In the rows, zero is written as 128.
Each path below is one point turned by a fixed rotation once a step. After each direction that follows a path, write how fast that rotation turns it, in degrees per step (0 if it stays still).
Each turn is a multiple of 5 degrees from 10 to 175, or 0.
Each row of a path follows its step; steps can be skipped.
Path 1:
step 0: [120 124 127 133 128 128 129 128 125 133 123 125 133 127 126 127 135 138
 141 128 125 128 137 127 128 135]
step 1: [119 129 130 130 127 124 124 122 121 127 136 119 128 128 127 124 126 132
 136 131 130 138 122 126 137 132]
step 2: [117 129 123 125 125 126 136 125 133 134 129 118 130 127 119 127 129 132
 135 134 130 123 130 128 125 136]
step 3: [121 123 132 133 126 124 139 124 124 126 130 128 127 125 128 124 120 129
 137 127 128 137 120 125 126 130]
step 4: [117 125 128 123 124 125 130 124 130 137 124 129 127 134 130 126 131 137
 136 128 134 126 129 118 126 132]
step 5: [121 121 129 118 132 128 130 122 119 130 133 131 132 122 129 124 126 129
 138 131 127 134 121 130 131 131]
step 6: [119 125 136 121 119 130 135 126 128 129 128 122 128 126 130 127 128 132
 134 134 127 122 136 122 133 136]
step 7: [120 127 127 122 121 120 128 127 122 128 132 123 129 123 135 121 117 128
 134 129 127 133 123 128 122 129]
step 8: [119 125 119 123 122 125 137 121 127 126 131 131 127 125 129 131 125 136
 133 130 132 121 136 121 127 128]
step 9: [123 123 129 124 132 127 134 120 115 124 127 125 134 130 141 123 125 130
 131 127 130 129 124 128 126 131]
[131 123 131 126 128 132 129 126 127 131 125 132 128 132 128 128 131 129
 129 127 129 129 126 128 126 127] -> 65
Path 2:
step 0: [136 129 122 127 122 128 127 118 134 132 130 124 131 125 136 136 127 133
 132 128 135 131 131 115 130 127]
step 1: [133 125 124 119 142 130 131 130 129 129 121 126 129 136 130 129 127 121
 129 127 131 135 130 132 126 140]
step 2: [135 130 134 123 131 126 121 133 127 130 119 133 123 127 126 118 127 134
 120 128 123 121 128 123 136 126]
step 3: [125 127 130 122 130 130 129 120 130 128 137 131 134 126 140 130 124 130
 125 137 127 132 129 122 128 115]
step 4: [129 127 135 124 133 137 121 121 131 127 128 126 126 133 128 125 129 119
 142 130 129 128 129 138 127 133]
step 5: [141 135 124 125 121 130 122 129 132 136 123 130 125 118 130 124 133 132
 130 123 126 122 128 121 125 132]
step 6: [130 132 125 118 131 134 136 130 129 126 127 130 132 125 132 133 122 128
 119 134 137 138 134 123 124 130]
step 7: [133 131 137 126 133 128 126 123 124 123 121 125 125 142 126 122 124 129
 130 132 131 125 133 130 140 131]
step 8: [139 126 125 130 135 125 121 123 131 135 130 131 127 129 140 131 131 134
 128 124 121 125 126 121 129 119]
step 9: [125 118 129 117 137 133 126 129 137 130 126 133 129 121 131 128 126 119
 128 133 131 134 127 132 123 128]
[127 126 127 127 131 129 132 124 131 122 126 129 128 128 127 128 130 129
 128 131 128 127 126 128 126 130] -> 130
[126 130 130 126 124 129 129 126 124 124 128 130 127 131 130 128 125 130
 123 129 127 126 129 130 128 127] -> 90
Path 3:
step 0: [124 126 130 130 116 139 135 131 130 137 124 133 122 130 124 129 126 132
 138 131 128 131 125 121 129 130]
step 1: [127 130 122 123 128 133 135 122 117 130 131 129 126 131 133 137 129 140
 128 128 132 120 132 120 133 131]
step 2: [134 127 122 133 128 133 132 121 130 128 127 136 135 131 128 135 137 132
 129 144 128 131 129 126 126 122]
step 3: [125 130 128 119 128 126 116 120 130 133 136 135 128 132 125 130 124 132
 131 137 127 132 132 117 126 130]
step 4: [133 132 125 134 129 132 128 132 134 128 128 126 126 131 123 125 119 135
 131 132 127 123 134 114 128 116]
step 5: [133 124 130 132 121 141 119 128 125 128 124 131 115 123 129 129 129 135
 133 133 130 127 131 122 131 136]
step 6: [130 129 125 131 135 133 130 119 125 123 132 136 128 131 130 128 127 127
 125 133 136 114 124 119 135 133]
step 7: [127 134 123 134 123 131 132 124 128 128 130 135 131 129 122 123 136 122
 141 138 133 134 125 121 126 129]
step 8: [122 142 130 123 121 125 128 125 130 129 136 126 125 136 131 132 123 137
 136 133 129 123 130 122 128 133]
step 9: [130 136 131 139 124 136 131 122 130 127 123 127 131 124 133 128 129 142
 127 132 126 128 128 121 129 117]
[131 128 130 130 131 129 128 130 130 128 130 125 129 127 124 124 129 129
 130 129 129 126 127 129 131 134] -> 45
[128 131 126 126 133 130 128 129 125 129 130 127 132 127 131 126 127 129
 127 125 129 125 126 125 128 125] -> 145
[127 131 128 127 131 127 129 125 130 126 128 127 132 130 129 129 129 130
 132 129 128 130 132 131 125 130] -> 65
Path 4:
step 0: [135 120 132 127 125 132 121 131 122 127 128 137 135 135 136 126 131 130
 126 125 131 131 128 120 125 136]
step 1: [133 119 131 136 129 129 119 132 133 130 120 137 126 127 126 128 133 131
 127 128 130 131 134 134 124 136]
step 2: [128 122 132 132 124 128 119 128 143 128 133 130 129 132 124 124 135 128
 131 132 130 131 127 134 122 121]
step 3: [127 121 134 125 130 126 123 126 128 120 136 135 129 138 125 126 131 131
 126 123 134 127 122 121 120 122]
step 4: [126 123 130 137 132 128 126 133 130 125 123 139 125 134 125 134 128 131
 121 125 130 130 124 116 127 131]
step 5: [125 125 128 133 126 126 124 138 140 121 119 132 134 129 124 128 129 119
 127 137 130 130 129 125 127 131]
step 6: [126 124 137 124 126 127 123 131 128 121 135 133 134 129 129 118 131 117
 126 131 126 137 129 127 122 130]
step 7: [130 126 129 129 127 127 118 132 119 125 129 138 125 134 127 124 135 133
 123 124 127 140 127 127 126 132]
step 8: [132 124 125 139 131 131 121 136 136 126 123 129 130 132 124 120 137 135
 125 126 129 128 128 129 131 131]
step 9: [135 124 138 129 124 129 124 131 142 123 127 132 137 130 130 120 127 130
 132 128 130 126 126 126 122 124]
[130 131 129 130 131 127 126 126 127 128 131 129 126 128 127 127 133 129
 129 127 129 128 127 134 129 127] -> 65
[127 129 133 125 129 129 129 124 123 127 129 131 130 130 133 127 127 128
 127 126 129 128 127 127 126 126] -> 110
